First come named moves, each a turn or a mirror, each shown by rows before and after it. For each pair of rows after them, which moves, in which order, take the first row to the second? The first pair is done for you.
move J_571:
[ -1   7  -1   6   0  -1   7   6   1 -14  -4  10   4] -> [ 0  6 -2  8 -5 -7  0 10  3 -6  1 10  7]
[ -3  -4   4 -27  -1  24  -6  -3 -11 -31  20  -5 -26] -> [  2  -8   1 -23 -18   4 -29  13  -6  -4  38  -1 -14]
[ 20   1 -10  -8  16   2  21 -13  -1 -23  -8 -18  -7] -> [ 24  -6 -12  -4  -7 -25  -9   7   6  12  17 -13  10]
move J_674:
[-10   2 -12  -5  10  -9  -7  -7  17  19   5 -14   7] -> [ -7   5 -10  -3  19  -7  10 -15  14   9  -5 -16   4]
[ -1  11  -2  11 -15 -29 -12   8   1   0   6  11   2] -> [ -1  16   3  16  -1 -22  13  -5  -4 -15 -13  10  -4]
[ -3  13  10  21   7   1  14 -13   1  -2  -8   1  -1] -> [ -4   7   6  15  -8  -7 -15   3   7  13  13   3   7]
[-15 -10   4  -4   4  24 -13  -4  -2 -18  10  -8  -6] -> [ -1  -8  -7 -13   2   9  -6   3  -4 -19  26 -13  -3]
move J_221:
[  1  -6  -8 -20  -2 -23  12  -2  -9 -20   7   9  -9] -> [-10  -7   4  -1   0 -25  14  -3  -8 -12 -11  25  -2]
[  2   3  -6  -2   9  17  17  -4  -5 -21  -7 -19  -4] -> [ 14   1 -13  -3   3  -9  24   8  -5 -17  11 -11   7]
[  3 -13  -2   7 -16  -7  -4   2   2  13  -5   7 -12] -> [  0 -12   0   5 -14   5  -6  -3   1  10 -12   2 -18]
[  1 -16   9  -2 -14   2 -13  20  19  -4  11  15  -1] -> [ -6 -16  14   1 -11  11 -16  16  20  -3   1  14  -4]
Pairs:
Each pair is two moves apart.
[ 18  -8  -4 -12   2 -14  -1 -17  -7  -1   5 -12  10] -> [ 11 -12  -1 -10  -5 -11 -19 -11  -4   8   7  -9  12] : J_674 J_674
[  6   2  15 -11   1  19  -5  -4  17 -24  17  14 -11] -> [  3   0  21   3  -1   1  -1   2  17 -15  14  33   1] : J_221 J_221
[ -4   4   2 -26  -7  43 -32 -23  -2  -9  -5 -11   1] -> [ 10  -1  -9 -23 -26  -2 -39   1   1  15  28   1  23] : J_571 J_221
[ -8  -1  -8 -15  12  15   7   1  13 -29  15  14   5] -> [-17  -6   2   5   2   3 -10  11  18  -2   9  30  19] : J_571 J_221
[  9   1 -16  -1  -5 -20 -19  10 -10  11  11 -13  -2] -> [ 15   5 -17  -1   8 -25  13   3 -17 -11   5  -5  -3] : J_571 J_221
[  2  18  -4  -3  10 -17  12   2 -12   7  14  12  15] -> [-13  18   1 -10  17  22  -2 -13 -11  -4  -2  -2  -1] : J_674 J_221
[ -9   0  -1  -4  -8   1 -23  12   7   9  12   5   2] -> [  2   5 -11 -17   2  -1   3   8   1 -18  18   1  -6] : J_571 J_221
[  5  -1 -11 -17  -1   2   2   6   0  -5  18 -11  -6] -> [  7  -1 -11 -15   2   0   9   5  -1 -11  15  -6  -5] : J_674 J_221
[ 13   6  -9 -10   0   2  -2  -4  -7   4  18 -23  -6] -> [  8   8   1   5  14  -3  26 -11 -11  -9  -4  -2  -3] : J_221 J_571
[-26 -16 -13 -14 -15  -3  -2   0   1  -4  -6  -5   8] -> [-21 -14 -17 -17 -13  -6   7  -2  -3 -10  -3  -8   5] : J_571 J_674
[ 14   5   3  17  -5  -4  13   3  -1  10 -15  -1   7] -> [  5   3   5  10  -7  18  -6   0   2  11 -17 -12  -1] : J_674 J_221
[-10   1   8  13  -2  11 -14  -3   1  16 -17  -3   0] -> [  9   5  -9 -10   1  13  -1  -6  -3   0   1 -25 -10] : J_221 J_674
[-19  -1  -1   9  -1  13   2  -3   2 -13  -7   8   0] -> [-16  -3  -4  11  -9  -2  -5   7   5   1   3  15   9] : J_674 J_221
[  3   1   3  13  -2  -1   7  -3  -4  11 -11  -6   4] -> [ 11   2  -7   1  -3   0   7  -2  -4   6   1 -16   0] : J_221 J_221
[  2   1  19  11   6  14  15  -9   3  -9 -21 -12   0] -> [ 21   0   4   1  -2 -18  23   7   3  -7   8  -9  10] : J_221 J_221
[ -1   2   0  -6 -10 -14  10   9  -3 -11   4   9  12] -> [ -9   4   7  -1  -3  -2  14   1  -2 -15 -11  11   7] : J_571 J_221
[ 10  -1  -4  12  -1 -11  -7 -11   6  47 -14 -24  -9] -> [ 24   4 -19  -8   7  -8  14 -16   0  22  -2 -35 -18] : J_571 J_221
[  6   4  -4  -2   5 -12  16   0  11  -1  12  -1  11] -> [ -5   6   4   1  11  13   9 -11  11  -4  -8  -8   1] : J_221 J_221
[ 17   2   1   1   9   6   5 -10   7  -8   2 -15  -9] -> [ 19  -1  -3  -3   3  -1  -3  -4   8  -2  12 -15  -6] : J_674 J_674
[-25   2  -7  -8 -13  11 -35   4   1 -27   0  16  -8] -> [-24   7  -4  -3  -3  17 -13  -6  -4 -39 -14  16 -14] : J_674 J_674
[  3   3  -2  -6  19   4  16  -1  -6 -30  -1  12   1] -> [-11  -5   1 -12   3  15 -27  10   3 -14  11  12   4] : J_674 J_221
[-16  -7  21   7  -6  -2 -14 -15  11  14   3  10   0] -> [  6   1   3  -7   4 -16  25 -20   3  -7  15  -1  -5] : J_674 J_571
[  5   8  -5 -11   0   4  12 -14  -2  -7   2 -12 -13] -> [ -3   6   8  11  -1 -13  17  -9   0   4  -9  11   1] : J_221 J_221
[  4   1  15  29  12  -4  27 -11  -3  10 -36  -4  19] -> [ 32   5 -18 -12   7  -9  28  -5  -5  -6   7 -36   7] : J_221 J_221
[  9   3 -26 -15   1   9  14 -13   6  -4  13 -32 -20] -> [  8  -4 -28 -18 -11  -5  -1   1  11   3  32 -22 -11] : J_674 J_221
[ 12   6 -11   1   4   6  -3   0 -16  -5   8 -19 -11] -> [  0   2  -3  10  -4   8 -23   4 -12   9   4 -12  -7] : J_674 J_571
[  7  11   9  24  10  -7  22  -8   4   6 -17   8   3] -> [  1   3   1   3 -10  10 -31   4  13  20   8 -10  -2] : J_221 J_674
[ -9  -2 -15 -17   3  11  -9 -11   9 -14   9   4   3] -> [ -2  -2 -16 -11   1  -9   2  -3   9 -10  15  15  11] : J_674 J_221
[  0  15  -6   0  11   1   4  -2   4   3  -9 -30  -5] -> [-14  12   7  12  11   4  -3  -2   8   7 -22 -16  -1] : J_221 J_674
[ -2   4   0  -5   5  11   3  -9  -1 -15 -12  -6  -2] -> [ -4   2  -3 -11   0  14 -12  -4   1 -13  -2  -7  -2] : J_674 J_571
[ -9  -2  -8 -20  -2  11 -22   5   0 -10  14  -6  -8] -> [ -3   4   0  -2  16  -4  23  -5  -7 -22  -8  11  -4] : J_221 J_674
[ 28   8 -22  -9  -1   3  17 -16   0   4  12 -13   5] -> [ 21   2 -19 -11 -14   4 -11  -5   6  18  24  -9  10] : J_674 J_674
[  0   0  -8   1  -1 -13   2   0   1  11   2  -8  10] -> [-13  -3   0   2  -2   3 -13  -2   4  10  -6  -4   7] : J_571 J_674
[ -9  16  -1 -10   8  18   8   0  -5 -22   1  -2 -12] -> [  1  20  -1   0  11   0  26  -2  -8 -15  -3  -2  -8] : J_571 J_674
[  1   5 -13 -25  -6  23  -8  -1   5 -17  27  -1 -10] -> [ -8   3  -8 -21  -6  30 -17  -1   7 -14  22   3 -10] : J_674 J_674
[ -3 -11   6  25   2 -18  12   5   5  16 -12  -4   6] -> [ -7 -15   4  18  -7 -16  -8  13   9  22  -1  -4   8] : J_571 J_674
[-29  -9  17   4   4  26 -19   7   3 -19 -12  30   7] -> [-20  -9   3 -18  -3  35 -34   8   4 -19   8   6  -3] : J_571 J_221
[  0  -3  12   8   3  -6 -18   1   1  28   7 -28  -9] -> [ 12   2   5   7  10 -16   7  -3  -5  19   6 -32 -10] : J_674 J_571
[  4   4  -6  -2 -11  11 -18  12   4  22   0 -30 -13] -> [ 11  12  -1  12   9   2  30   0  -5   5 -21 -20 -13] : J_221 J_674
[ -7  -2   1  -5  -7  20 -22  -2   1  19  -4 -17   0] -> [ 14   3  -6   5  -3 -23  16   5  -4  19   3  -3  15] : J_674 J_221
[-12   5  18  20   9  -5   9   9   5  16   3  30  12] -> [-15   4  13   7  -1  16 -24   9  10  29  11   8   2] : J_221 J_571
[  5  21   4 -11   5 -13  27   6  -9 -17  14  16  20] -> [ -8  22  14 -12  13  24  18 -10  -8 -24  -7   3   4] : J_221 J_221
[ 17   0  20  -1   0 -15 -10  13 -10  16   2   6  25] -> [  5  -3  24  -9  -2   4 -29  13  -6   9   3   6  19] : J_571 J_674
[ -5   3   4   3   6  -8  29   3  -5 -22  -6  21   4] -> [ -1   5  -4 -13   7   7  25  -2  -6 -31   0   3  -8] : J_221 J_221
[ 17   2  -7   3  15 -15  16 -11 -11  12   5 -24  -3] -> [ 13  -3  -7   0   3 -18  -7   0  -6  24  18 -23   2] : J_674 J_674
[-17   0   5  -4  -6  10 -16 -10  15   5 -21   3 -19] -> [ -1   1 -13 -25  -8   3 -11  -6  13  -6   4 -11 -23] : J_221 J_571
[ 36  -5 -16  13  -3  -4  18 -13  -5  22  12 -23  -7] -> [  9 -11   6  31  -5  17 -11 -15   2  37 -13 -12  -7] : J_674 J_571
[ -8   2   3  12   2   3   7  -7  -3   5 -15   3  -1] -> [ -1   1  -7  -1  -9  -3 -11   0   0  15   6 -11  -2] : J_221 J_571
[ 11  -2   1  -5   4  -9  24  -2 -10  -8  -3  -2   0] -> [  8  -4   5   4  -6 -20   9   7  -6  11  -1   6  10] : J_221 J_571
[ -7   6  -4 -19 -15  -2  14  13   0 -29  -1  19  -7] -> [-16   3   3 -11 -21  -4   1  19   3 -18  -3  29  -1] : J_221 J_674
[-8 13  8  0 -6 11  3 -3  0  8 -9 -1  0] -> [ 0 15  1 -9 -4 10 12 -4 -3 -1 -1 -6 -3] : J_674 J_571
[ 0  3 -3 -1  6  4 10 -7 -3 -5 -6 -6 -3] -> [-4 -1  2  8 -3 -2 -4 -1  0 12 -5 -1  4] : J_571 J_221
[ -2   9  -4  -1  -8 -17 -13   8  -2   6   4   1   5] -> [  5  13  -7  -2  -1 -21   5   3  -5   0   2  -3   2] : J_221 J_674
[  8   1 -22  -9 -10  -9 -18  16   9   5  33 -10   4] -> [-18  -3  -2   4 -10  15 -40  10  14  11  10  -1   2] : J_674 J_674
[-16  14  17  -5   2  -1  -6   4   8 -15   0  20  18] -> [ -7  15   5 -22   1   4  -7   4   6 -22  15   3  12] : J_221 J_221
[ -7  -4  -2  -8 -13   4 -26  16   9  17  18   5  12] -> [ 18   8 -13  -9   7 -11  32   1  -3  -8  11  -3   7] : J_221 J_674
[-6 -2 -1 11 -4 -4  1  4 -1  7 -1 11  2] -> [-9 -3 -2  6 -5  7 -9  2  1 10 -2  2 -4] : J_221 J_571
[-19 -15  19  -7   5  18 -15  -3  -5 -20  -4  23   3] -> [  5 -10  -1 -25   6   0   6   1 -10 -31  21  10   1] : J_674 J_571
[  2   3   9   4  -2   2 -17   0   6  -1   7   5   0] -> [  0   5   9   1   2  10 -11  -6   5 -10   3   1  -4] : J_221 J_571
[ 36  10 -10 -17   1  -5  27  -9  -4 -17   4 -12 -14] -> [ 11   7  18  19   6   1  26 -15   0  -3 -34  15  -5] : J_221 J_221
[-17   5  18   6 -12  17 -28   6   7  -3  -4  14   4] -> [-13  11  19   9   3  21   4  -9   0 -19 -20  12  -2] : J_674 J_674
[  7   3  -7  -1  16  -3  36  -9  -7 -27  -4   1  -8] -> [-26 -10  13  13  -6   9 -26   6   7   5  -6  20   3] : J_221 J_674
[  4  -3 -12 -20 -11  -2 -23  16   5  -2  33  -6   1] -> [ 10  -1  -9 -12   0 -23  12  15   1 -19  27  16  10] : J_571 J_221
[  1   8  -2   0   8  -1  23 -13  -4 -18  -8  -5  -4] -> [-12   2  11  20  -5  -3  -7  -4   4  16 -14   4   7] : J_571 J_221
[ -6 -11   5  -9  15 -14   5  11   2 -27  18  12  -4] -> [-15 -12  10 -10  17   2  -4   7   4 -29  10   8 -10] : J_674 J_221
[-16  -3  31   3  -9  23 -20   1   0 -14 -20  13  -3] -> [ 13  -3   5 -17 -20 -21 -10  21  -2 -14  28  10   8] : J_221 J_221
[  7   4 -12  10   2 -15  10   4   1  -2  -6  -4   4] -> [  3   5 -11   6   5   5   5  -4   0  -6 -14 -14  -5] : J_221 J_221
[-21 -15  14  -4  -8  -3 -15   8   5  -4  10  23  -1] -> [ -5 -12   0 -18  -7 -11  -1  10   3 -16  26  15  -3] : J_571 J_674
[  4   0  -2   1 -10   7 -24   2   3  25  -2 -19  -1] -> [ -3   1   6   8  -2  17 -15  -8   1  17 -20 -15  -6] : J_674 J_674
[ -4   3 -11  -1  -1  -2 -25   9   4  -1  13  18 -11] -> [  2   5 -15  -8   7  -2  -7   6   0 -18  15  17 -15] : J_571 J_221
[-14  -1  -7 -11   2   5   5   7 -14  -1   4 -12  -1] -> [-20  -2   2   4   2  -3   8  10 -13   6  -4   2   7] : J_221 J_221
[  7   6   1  -5  12   0  -2 -17 -12 -10  -2   0  -5] -> [  7   7   3   3  12  -6   1 -18 -12  -3  -7   2  -1] : J_571 J_674
[-16  19  -1  16   8 -21  33  -5  -3  -6   0  12  20] -> [-10  16  -9   9   0 -32  23   5  -1   2  17  10  24] : J_674 J_674
[ -2  -4   5  -3  -3  18   1 -11   1  -9   0  -5 -13] -> [  3  -8   2   1 -15  -9  -5   5   4   5  17   6   0] : J_674 J_221
[  3   7  13  11   8 -14  -1   0   0   5  -6  -2   5] -> [  2   8  13   8  12  -7   4  -6  -1  -4 -10  -3   0] : J_674 J_571
[ -1  -3  -8 -15 -11 -22 -17  13   5  14  22   3  17] -> [  4   1  -3   1  -5 -34   2   9   1  22   8   7  22] : J_674 J_571
[-16  12  14  11   8   5   5 -22 -11   2 -37  -2  -6] -> [  7  17  -3  -1  10 -17  31 -19 -16  -8 -19 -11  -6] : J_674 J_674
[  4  -6   9   4 -18 -17 -27  17  -2  26   7   6   6] -> [ 19   4  -5 -23   7   0  18   0 -13 -27   8 -12 -16] : J_571 J_221
[  7   7 -12   4   0  -7  -2   1  -2   3   9  -3  -4] -> [  6   8 -11   2   4   4   1  -5  -2  -5   3  -8  -9] : J_674 J_221
[-24  -2   3  -6  -6  -7   3   2  -6 -15 -10  10  -3] -> [-16  -2  -6 -15  -7 -11   5   5  -7 -18   3   4  -6] : J_221 J_221
[ -3   2   9  15  10 -14  23  -6  -4  -3  -7  17  15] -> [ -4  -3   5  12  -9 -13 -16   5   4  24   9   4  17] : J_221 J_571
[-14 -17   5 -13   4  21 -16   8   8 -17   3   4  -3] -> [  9 -11  -9 -19   9  -1  14   7   2 -25  14  -4  -2] : J_571 J_674
[  5  -1  -8  -1  16  -8  20   3 -11 -23   9  11   5] -> [ -6  -1   0   3  21  11  15  -7 -11 -25  -8   9  -2] : J_221 J_221
[-10  -1  -9  10   6 -19   5  16  -5  15 -10  16  19] -> [-12  -1  -7  12   7 -15   5  14  -4  14 -14  17  18] : J_674 J_674
[  1  -2 -17 -23  -8  11 -16   4   4  -8  31 -18  -4] -> [ -3   3   5  15  14  -7  36  -9  -3 -18 -11  15   7] : J_221 J_674
[  8  -2  -9 -23 -12   2 -23   1   9  -3  25 -14 -10] -> [ 11  -3  -5  -8 -17 -17 -22   5  10  19  22  -8   1] : J_674 J_571
[ 13 -11  -9   9 -13 -10 -12  -1  10  -2   6  -8   3] -> [ 17  -9  -6  17  -5 -15   6  -6   6  -7  -3  -5   4] : J_221 J_674
[-9 13 -6 -2  0 -1 11 -4  4  3 -9 10 -3] -> [-11  10  -8  -9  -7   4  -6   1   7   9   0   5  -4] : J_221 J_674
[-10  -1  -4  -8 -14  -5 -29  12   4  15  14   5  10] -> [-20   5   7  -5   7  24  -6 -11  -2 -13 -19   4  -5] : J_221 J_571
[  3  -6 -15 -29   2  10   4   2  -1 -40  16   5  -1] -> [ -2  -9 -14 -31  -6  10 -14   9   3 -31  23   6   3] : J_674 J_674
[-20  -9  10   2  -9 -12 -19  17   7  -7  11  37  12] -> [-15  -6  -3 -26  -6  21 -29   6   5 -24  18   4 -10] : J_221 J_221
[ 12  15 -11  -7   5   2   4   8   1  15  -1 -27  -4] -> [  7  13  -9  -7  -1   4  -9  12   3  21   1 -24  -2] : J_674 J_674
[ -9  -2   6  -2  13   0  27  -8  -5 -32  -4  22  -4] -> [ -2  -1   0 -10  11  -5  27  -6  -5 -35   7  18  -6] : J_221 J_221
[-16  -2  11   6  -7  18   4  -1  14  -2 -34   0  10] -> [ -4  -1  -8 -22 -13  24  -7   2  13 -10  -6 -24   0] : J_221 J_674
[ -6  -8   4 -14 -11   9   0  -9   9 -22  19   7  -5] -> [ -2  -8   4  -8 -11  -6   9  -4   8 -19  20  16   2] : J_674 J_221
[ 19   9   1  -4   9 -13  31 -11  -7  -9  -4 -16   0] -> [ -4   6  22  18   7   1  10 -15  -1   9 -30  -2   4] : J_571 J_674
[ 11   7  -9  -2  -5 -25   9   4  -8  11  20  -4  -1] -> [  4  10   1   8   7 -19  29  -6 -11  -3   0   6  -2] : J_571 J_221
[  0   2  -4  -9  -7   8 -10   0  -2   4   6  -3  -5] -> [-4  0  2  4 -6 -1 -8  3 -2 11 -2 10  3] : J_221 J_221
[-11  -8   2  -4  -5  11 -17  -2  11   4   5  -1   3] -> [  4  -5 -10 -14  -2   2  -1  -1   6  -7  17  -8   1] : J_571 J_674
[ -7   9   6   1  -9  18 -24   8  11  26  10 -22  -3] -> [  7  12  -6 -15  -7  13 -11   8   7  10  25 -30  -9] : J_571 J_674
[  7   1 -26 -43 -12  13 -30  15   6 -12  38 -25 -11] -> [-19  -4  -6 -29 -11  39 -52   8  11  -6  13 -14 -12] : J_674 J_674
[-16  -8  10  -3 -11  20 -18   2   3 -25   6  -3  -9] -> [ -9 -12   5  -4 -20   1 -24  13   5 -14  21   2   1] : J_571 J_221
[-27  -6   4  19  -5  -3 -12   5   9  22   9   0   5] -> [-15   2   4  25  11 -11  27  -6   1   9  -5  -1   4] : J_674 J_221
[-10   2  11  -3  -3  21 -26  -1   5   3  -8 -12  -7] -> [ 16   7  -9 -18   1  -2   3   2  -2  -8  14 -24  -7] : J_674 J_571
[  7  -2 -14 -21  -5  -6  -9  14   0  -6  30  -5  -5] -> [-17  -2   4 -12   6  29 -12  -2   1 -18  -3   2 -15] : J_571 J_674
[ 23   1 -14  -7  -8  -6 -12   4  17  35   4 -33  -1] -> [ 35   5 -20  -9   3 -24  25   3  11  12   8 -22   2] : J_571 J_221
[ 12   5  -7  -1  -7   1  -7  -2   1  11   3 -22  -3] -> [ 18   6  -9  -2  -4  -8   6  -3  -2   5   4 -19  -2] : J_674 J_221
[-39  -8  26 -10   0  35 -33   1   6  -4 -19   2 -21] -> [ 22   3 -19 -34  -1 -31  24  13  -7 -13  32 -19 -14] : J_571 J_674
[-18  -7   3 -10   4  10 -13   8   0 -28   9  24   0] -> [-20  -8   3  -7  -1   9 -21  11   2 -20  11  25   1] : J_571 J_221
[ 13   0 -11  -6 -10 -26   1  16   1   8  29  -4  11] -> [ -3  -2   9  20 -10 -23  -8  11   4  27   1  10  17] : J_674 J_571
[ 11   3   0  21  -4  -6  16  11   1  13 -23  11  16] -> [  7   7  -3   5   5  25  15  -3  -1  -3 -29 -10  -3] : J_571 J_221
[ 8 -3 -1 22 -1 -7 -5 15  3  2 13  6 13] -> [  8   3  -2  12  12  12  13   1  -1 -22   4  -3   1] : J_571 J_221
[ -9   4  13   8  17  35   5 -26  -1  -1 -36 -18 -15] -> [ 27   2 -23 -26  -5  -9  -6   2   0   9  32 -36  -6] : J_221 J_571
[-15  -6   4  -6  -5  14 -26   7   7   3   0  -1  -2] -> [  7  -1 -14 -21  -3  -1  -2   8   1 -10  19 -12  -4] : J_571 J_674
[ 24   7 -13   8  -6 -43  42   4  -7  19   8 -13   8] -> [ 10  -2  -7   8 -26 -39  -4  19   3  41  22  -6  15] : J_674 J_674
[-12  -9   2  21  -3   5   1   2   1  22 -26  -8   5] -> [ 10  -8 -22  -8  -9 -11   3  12   0  13  10 -25   1] : J_221 J_221
[  8   4  -3   4  14 -10  26  -6 -14 -21  -5  19  -5] -> [ 16   0 -13  -4   2 -25  12   7 -12 -10  20  16   1] : J_674 J_674
